In the data rows, the value 128 means zero.
Here is a table of points, one per row:
[174. 128. 107. 172. 136. 173. 131. 113. 110. 109. 160. 154. 129. 112. 135. 152. 116. 136. 180. 136. 154. 131. 113.
 156. 114. 121. 130.  96.  92. 128. 114. 100.]
[140. 108. 138. 146. 136.  95. 153. 140. 133. 110. 127.  97. 122. 123. 121.  98. 162.  95. 134. 170. 191. 105. 135.
 136.  98. 121. 141. 148. 148. 106. 126. 115.]
[123. 130. 114. 112.  87. 122. 176. 120. 141. 148. 129. 145. 108. 100. 144. 117.  84. 145. 160.  82. 119. 115.  84.
 112.  89. 157. 137. 111. 129. 138. 142. 102.]
[105. 156.  96. 142. 164. 106. 127. 104. 153. 105. 127. 134. 144. 125. 101. 114.  93. 105. 154. 172. 106. 179. 150.
 111.  96. 149. 125. 157. 131. 114. 140. 137.]
[115. 155. 138. 108. 122. 119. 109. 143. 170. 103. 174. 111. 152. 134. 155. 169. 128.  98. 139. 171. 122.  65. 120.
 163. 132. 158. 103. 169. 151. 132.  85.  73.]
[118. 119. 126.  86. 145. 135. 144. 107.  98. 116.  88. 115. 104.  97. 180. 109. 156.  98. 189. 139. 118. 134. 131.
 137. 165. 118. 121.  80. 128. 159. 121. 123.]
[102. 111. 123. 142. 122. 104. 115. 136.  85. 144. 150. 138. 160. 114. 161. 101. 132.  76.  95.  89. 112. 128. 141.
 132.  88. 164. 131. 174. 122. 168. 139. 166.]
[140. 139. 152. 147. 173. 108. 129. 104.  89. 100. 136. 107. 117. 133. 109. 156. 116. 160. 150. 134.  99.  98. 153.
 130. 134. 144. 149. 108. 161. 142. 168. 122.]
[159. 120. 137. 151. 155. 113. 155. 121. 163. 157. 126. 121. 142. 128. 129. 126. 173. 147.  67. 129. 117. 156.  88.
 157. 128.  91.  86. 142. 128. 152. 145. 133.]
[104. 120. 132. 121. 136. 140. 115. 127. 121. 118. 179. 125. 110. 164. 114. 149. 139. 147. 135. 107. 117. 138.  80.
  86. 112. 107. 139. 126. 116. 138.  93.  91.]
[119. 162.  78. 136.  96. 124. 103. 117.  87. 138. 132.  69.  92. 110. 194. 123. 127. 133. 119. 140. 138.  91. 103.
  77. 170. 109. 116. 131. 142. 108. 169. 129.]
[ 86. 136. 123. 139.  89. 121. 161. 136. 125.  87. 112. 181. 106. 182. 115. 111. 142. 161. 115. 152. 126. 176. 125.
  84. 160. 142. 112. 169. 151. 171. 124.  85.]
[109. 142. 145. 143. 118. 126. 122. 131. 143. 117. 100. 121. 113. 102. 161. 148. 119. 159. 100. 140. 155. 157. 144.
 124. 126.  91. 144. 105. 125. 117. 131.  80.]
[171. 104. 102. 143. 128.  96. 140.  71. 139. 172. 116. 151. 138. 145. 151. 118.  84. 148. 133. 121. 118. 115. 164.
 113. 147. 106. 126. 129. 121. 150.  66.  91.]
[142. 170. 158. 145. 111.  79. 163. 117. 132. 161. 154. 151. 106. 104. 111. 111. 137. 111. 147. 149. 150. 111. 111.
 139. 129. 127.  95. 122. 112.  83. 135. 142.]
[135. 146. 127. 147. 141. 150.  91. 154. 114. 123. 101. 131. 142. 131. 117. 108. 128. 137. 167. 105. 132. 136. 132.
 141. 128. 136.  96. 175. 124. 124. 124. 131.]
[157. 124. 112. 147. 134.  97.  93. 192. 138. 118. 113. 132. 119. 112. 131. 119. 120. 179. 113. 148.  65. 122. 112.
 140. 116. 128. 129. 120. 150. 143. 157. 103.]
[122. 121. 158. 137. 139. 115. 151. 140.  79. 101. 137. 117.  83. 136. 103. 125.  84. 148.  78. 112. 131.  90. 162.
 115. 133. 128. 147. 131. 115. 127. 102. 145.]
[ 91. 155. 168. 168. 120. 129. 127. 149. 104. 131. 151. 162. 159. 144. 159. 148. 146. 126. 129. 151. 118. 154. 145.
 164. 140. 142. 151.  90. 137. 166. 141. 155.]
[135. 140. 137. 132. 133. 137.  94. 107. 139. 144. 136. 127.  94. 117.  89.  99.  83.  63. 121. 177. 141. 135.  96.
 112. 145. 122. 132.  88. 137. 182. 124. 139.]
[144. 129.  97.  85. 125.  87. 126. 152.  99. 120.  96. 128. 155. 143. 112. 153.  91. 135. 123. 141. 153. 129. 126.
 128. 115. 116. 143. 160.  74. 147. 135. 141.]
[103. 169. 108. 130. 154. 121. 162. 133. 101. 105.  98. 127. 139. 112. 175. 149. 117.  76.  72.  99.  87. 117. 108.
 144. 108. 154. 114.  85. 121. 136.  86. 132.]
[161.  95. 125. 154.  73.  92. 110. 140. 152. 118. 115. 141. 129. 145. 159. 122. 135. 160. 139. 147. 130. 138. 107.
 150. 138. 139. 170. 114. 119. 138. 102. 176.]
[143. 116. 126. 129. 178. 156. 149. 158. 187. 155. 131. 110.  62. 144. 165. 148. 146. 100. 123. 110. 147. 128. 129.
  99. 213. 152. 153. 149. 126. 150. 154. 134.]
[132. 134. 149. 162. 108. 148.  88.  51. 142. 140.  81. 122. 112. 174. 134.  92. 137. 136. 111. 107. 139. 111.  90.
 181. 117. 126. 119. 123.  95. 118. 138. 127.]
[118. 110. 111. 119. 129. 122. 137. 120. 113.  85. 138. 170. 111. 115. 101.  93. 173. 100.  84.  98. 140.  92. 132.
 145. 106.  96. 158. 158. 168. 127. 124. 101.]
[124. 139. 138. 164. 158. 144. 122. 120. 134. 122.  65. 122. 139.  94. 110. 129. 111. 123. 125. 109. 125. 109. 122.
 128. 114.  90.  52. 150.  79. 160. 129. 115.]
[163. 125. 107. 137. 135. 146. 156. 145. 122. 206. 158. 138. 163. 165. 159.  79.  97. 143. 139. 129. 109. 108. 184.
 125. 140.  87. 118. 133. 142. 124.  78. 112.]
[116. 125. 127. 142. 132. 125. 117. 133. 138. 144. 125. 111. 106. 109. 186. 147. 109. 143. 112. 152. 167. 186. 145.
 128. 111. 105. 158. 156. 125. 102. 121. 117.]
[163. 121. 129. 129. 145. 107. 137. 144. 110. 122. 122. 124. 149. 141. 130. 133. 139. 149. 145. 151.  62. 104. 118.
 103. 143.  98. 175. 145. 112. 115. 175. 144.]
[122. 137.  92. 125. 124. 114. 165. 115. 179. 110. 156. 122. 174. 106. 108.  84. 108. 139. 166. 133. 130. 175. 112.
 120. 124. 152. 126. 107. 145. 132. 151. 142.]
[129. 122. 116. 116. 145. 160. 143. 142. 154. 143.  87. 167.  84. 119. 160. 148. 127. 117. 124. 110. 130. 105. 132.
 116. 101. 163. 146. 127. 118. 114. 153. 151.]
[101.  93. 119. 111. 157. 130.  97. 131. 134. 130. 177. 125. 120. 165. 124. 149. 118. 116. 136. 117. 117. 119. 102.
  91.  94. 104. 105. 120. 110. 135. 124. 119.]
[143. 114. 114. 171. 132. 125. 123. 193. 141.  90. 127.  99. 118.  97.  90. 135. 113. 154. 146.  96. 124. 108. 123.
 125. 143. 146. 116.  95. 145. 144.  88. 150.]
[141. 133.  89.  66. 161.  99. 101. 140. 126. 127. 114. 123. 104. 143. 144. 111. 129. 169. 120. 144. 126. 139. 106.
 199. 105. 146.  96. 124. 154. 109. 129. 124.]
[ 95. 113. 188. 135.  98. 116.  96. 174. 183. 113. 152. 117. 115. 127. 138.  61.  98. 115. 132.  77. 111. 146. 101.
 181. 160. 112. 113. 119. 102.  94. 113. 151.]
[ 82. 144. 137. 149.  94. 129.  86. 122. 130. 141. 109. 124. 128. 121. 136. 126. 126. 148. 124. 118. 113. 107. 163.
 118. 133. 106. 143. 132. 146. 106. 169. 110.]
[146.  79. 116.  97. 100. 126. 116. 144.  89. 136. 113. 126. 136. 112. 102. 171. 134. 102. 106. 101. 116. 172. 158.
 121. 154. 144.  70. 123. 140.  87. 139. 121.]
[156. 117. 174. 105. 124. 167. 106. 128. 109. 145. 109. 157. 133. 117. 118. 108.  89. 108. 106. 149. 107. 148.  90.
  95. 122. 164. 147. 148. 160. 151. 120. 104.]
[104. 168. 111. 131. 122. 138. 122. 169. 124. 154. 140. 106. 149. 127. 134. 132.  90. 112. 111. 105. 164. 160. 149.
 138. 117. 106. 129.  87. 172. 106. 144.  97.]
[114. 114. 145. 110. 119. 151.  92. 127. 114. 164. 153. 113.  94. 128.  98. 121.  86.  97. 117. 190. 120. 136. 102.
 122. 104.  76. 124. 107. 145. 153. 135. 155.]
[140.  88.  88. 165. 142. 152. 110. 121. 137. 115. 171. 159. 120. 130. 112. 155. 165. 124. 102. 163.  92. 128. 139.
 174. 142. 119. 139. 111.  95. 112. 140. 110.]
[ 69. 112. 118. 120. 156. 148. 134. 124. 130. 126. 116. 125. 183. 123. 118. 128. 113. 170.  97. 128. 183.  96. 136.
 117. 146. 140. 119.  93. 120. 131. 126. 113.]
[164.  86.  97. 123. 101. 145. 139. 113. 132. 118. 146. 126. 145.  93. 119. 105. 113. 115.  90. 160.  96. 115. 158.
 149. 158. 175. 138. 110.  64. 107. 165.  92.]
[119. 129. 169. 122. 142.  67. 147.  85. 108. 171. 142. 162. 111. 112.  95. 175. 131. 153. 134. 121. 143. 123.  91.
 111. 154. 160.  83. 116. 137.  77. 130. 139.]
[145. 113. 153. 132. 129. 111.  98. 135. 144. 100. 145. 107. 115. 181. 133. 111. 156. 132. 123. 116. 149. 149. 179.
  67.  97. 148.  92. 105.  98. 148. 156. 115.]
[159. 130. 147.  79.  78. 163. 124. 109. 140. 107. 134. 112. 148. 102. 137. 137. 162. 140.  94. 140. 123. 140. 124.
  97. 133.  92. 119. 136. 159. 123.  90. 191.]
[ 86. 118. 113. 131. 107. 171. 166. 144. 136. 136.  91. 177.  95. 147. 141. 179. 139. 135. 133. 138. 121. 124. 114.
 141.  98. 122. 140. 128. 143. 121. 126. 144.]
[ 89. 149.  87. 126. 127. 134.  84.  78. 139. 106. 148. 147. 153.  91. 128. 120. 126. 155. 109. 120. 168. 114. 129.
 120. 189. 124. 156. 150. 150. 127. 141. 141.]
[148.  80. 123. 136.  96. 126. 107. 107. 100. 121. 144. 130. 128. 148. 130. 164. 126. 107. 142. 106. 129. 176. 113.
 148. 130. 134. 109. 124. 113.  73. 121. 106.]
[118. 107. 101. 131. 123. 103. 116. 169. 116. 114. 109. 102. 103. 107. 111. 137. 114. 151. 151. 130. 135. 117. 118.
 135. 140. 136. 116. 133. 114. 145.  84. 153.]
[117.  97. 126. 113. 150. 127. 150. 104. 107. 106. 119. 124. 118. 102. 112. 113. 154. 110. 119.  94. 129. 124. 137.
 132. 135. 105. 147. 130. 157. 143. 105. 117.]
[118. 182. 126. 138. 139. 171. 155. 145. 129. 126. 124.  97. 143. 115. 106. 108. 156. 136. 131. 161.  99. 148. 129.
 103.  82. 150. 145. 126. 106.  80.  91. 125.]
[131. 105. 140. 113. 134. 113. 117. 143. 122. 135. 102. 142. 141. 108. 112. 130. 169.  93. 178. 118. 132. 104. 140.
 136. 100.  78. 150. 101. 171. 115. 162.  91.]
[104. 103.  97. 135. 106. 126. 156. 109. 169. 137. 129.  85.  87. 147. 115. 126. 125.  93. 151. 121. 102. 125. 146.
 130. 146. 121. 117. 147. 139. 138. 172. 137.]
[104.  87. 137. 128. 142. 115. 149. 125.  95. 124. 135. 109. 156. 109. 155. 110. 171. 116. 148. 123. 120. 148. 107.
 134. 134. 131. 137. 135. 138. 163. 109. 132.]
[153. 133. 145. 121. 169. 131. 134. 132. 178. 128. 119. 119. 144.  93. 147. 165. 109. 128. 116.  94. 156. 178. 133.
 118. 109. 116. 164. 169. 127. 105. 158. 114.]
[152. 133. 142. 141. 117. 191. 133. 157.  79. 128. 171. 157. 105.  93. 133. 136. 125. 145. 180. 124. 173. 144. 155.
 147. 131. 120.  92. 184. 108. 148. 127. 144.]
[145. 166. 120.  99. 103. 115. 141. 159. 109. 139. 126. 128. 137. 177.  74. 161. 111. 110. 117. 107. 166. 109. 126.
 148. 138. 111. 172. 133.  94. 157. 143. 151.]
[151. 122. 153.  89. 106. 160. 119. 111. 169. 102. 126. 126. 171. 121. 144. 150. 145. 155. 143. 132. 113.  91. 138.
  99. 106. 106. 101.  96. 132. 139. 138. 170.]
[172. 133. 126. 149. 146. 158. 153. 105. 131. 145. 149. 135. 117. 128. 118. 129. 146. 165.  85. 131. 141. 124. 115.
 169. 115. 123.  99. 125. 136. 147. 155. 136.]
[139. 139. 166. 125. 162. 123. 131. 107. 104.  46. 110. 158. 101. 167. 167. 100.  88. 101. 129. 137. 124. 132. 158.
 129. 148. 123. 110. 113. 143.  68. 119. 161.]
[119. 138. 115. 121.  65. 134. 177. 133. 139.  94. 138. 132. 116. 143. 128. 117. 109. 152. 139. 102. 127. 119. 119.
 111. 113. 138. 104. 139. 154. 141. 166. 103.]
[138. 141.  98.  87. 158. 126.  92. 136. 113. 166. 108. 121. 126. 149. 104. 122. 149. 161. 121. 104. 120. 142. 112.
 166. 136. 162. 109. 139. 160. 127. 134. 138.]
[ 96. 122.  84. 156. 110. 139. 163.  94. 168. 129. 123. 123. 133. 143. 103. 169. 114.  95. 145. 117. 126. 144. 137.
 135. 111. 113. 138. 129. 145. 108. 115. 164.]
[143. 142. 156. 103. 109. 123. 102. 122. 160. 116. 140. 117. 145. 126. 145. 154. 132.  95. 131. 153. 129.  97. 129.
 136. 134. 159. 119. 148. 144. 145.  96.  85.]
These points spread out most along one direction. Where along it does each point below lie, from 0 to 99? 50 is the average, and the first point above lies past it. One standard deviation of the points above along it is 16.
[105.  85. 151. 142. 127. 134. 163. 152. 127. 143.  89. 123. 169. 139. 122. 121. 140. 138. 112. 157. 175. 109. 122.
 107. 110. 143. 133. 102. 123. 128. 136. 114.] 43
[112. 131. 162. 150. 125. 100. 158.  96.  88. 137. 144.  56. 141. 133. 157. 155. 142. 131. 141. 132. 104. 138. 134.
 156. 110. 132. 137. 157. 123. 172. 151. 138.] 48
[144. 168. 125. 151. 110.  87. 130. 140. 148. 176. 122. 194. 136. 102. 126. 126. 142. 104. 143. 130. 109. 117. 178.
 110. 151.  97. 106. 138. 113. 129.  98. 133.] 56
[140. 131. 102. 115. 102.  91. 112. 148. 120. 118. 102. 125. 131. 148.  97. 147. 116. 136. 131. 129. 157. 125. 143.
 145. 128. 123. 144. 132. 108. 147. 110. 162.] 57
[142. 150. 161. 121. 140. 116. 132. 104. 113. 109. 152. 145. 139. 123. 135. 131. 122. 136. 140.  90. 136. 143. 161.
 162. 139. 142. 163.  89. 145. 169. 137. 133.] 50
[166. 142. 126. 153. 145. 109. 144. 130. 113. 117. 148. 118. 164. 151. 128. 124. 122. 131. 112. 103. 101. 124. 105.
 108. 138. 109. 186. 129. 139.  93. 114. 152.] 53
[109. 159. 139.  95. 128. 116.  94. 118. 143. 125. 163. 138. 108.  86. 115. 121. 175. 144. 118. 117. 107. 158. 128.
  92. 114. 120. 154. 122.  62. 140. 109. 120.] 48
[ 86. 126. 129.  71. 139. 150. 132.  97. 151. 147. 134. 101.  87. 117.  98. 101. 146. 164. 138. 120.  99. 132. 195.
 150. 105. 149. 148. 143. 111. 118. 102. 143.] 45
[127. 124. 136. 123. 117. 126. 152. 147.  96. 159. 136. 122. 125. 111.  90. 144. 145. 127. 105. 148. 108. 132. 134.
 123. 172. 163.  97. 121. 124.  82. 140. 122.] 61
[132. 137. 110. 111. 153. 150. 116. 131. 140. 112. 163. 141. 143. 146. 142. 136. 118. 115. 115. 139. 126. 108. 118.
  86.  94. 120.  85. 130. 138. 130. 136. 172.] 45
[ 81.  84. 127. 142. 158. 135.  99. 124. 127. 165. 127. 143. 166. 131. 143. 118. 123. 140. 144. 135. 150. 106. 128.
 107. 125. 154. 147. 136. 132. 104. 141. 158.] 43
[129. 100. 136. 136. 131. 120. 131. 143. 130. 147. 112. 137. 136. 117. 127. 102. 155. 106. 130. 134. 175. 101. 116.
 115. 111. 151. 168. 131. 137. 108. 123. 124.] 42
[150. 177. 109. 116. 126. 132. 103. 125. 132. 146. 125. 119. 111. 172. 132. 118. 185. 119. 133. 110. 146. 139. 145.
  92.  99. 177. 132.  72. 114. 134. 108. 112.] 47
[110. 153. 156.  59. 147. 139. 167. 138. 118. 112. 113. 139. 156. 176. 134. 102. 117. 110. 156. 145. 123. 129.  88.
 148. 186.  92. 132. 129.  71.  93. 151. 129.] 51
[143. 163. 115. 183. 130. 174.  98. 124. 112. 131.  84. 105. 140. 146.  93. 112. 147. 125. 159. 103. 130. 134. 106.
 129. 158. 125. 120. 157. 127. 130. 106. 125.] 60
[151. 124. 194. 112. 105. 153. 116. 101. 140. 145. 106. 108. 142. 128. 104. 148. 115. 119. 126. 155. 107. 121. 128.
 123. 121. 154. 140. 152. 169. 136. 110. 106.] 49
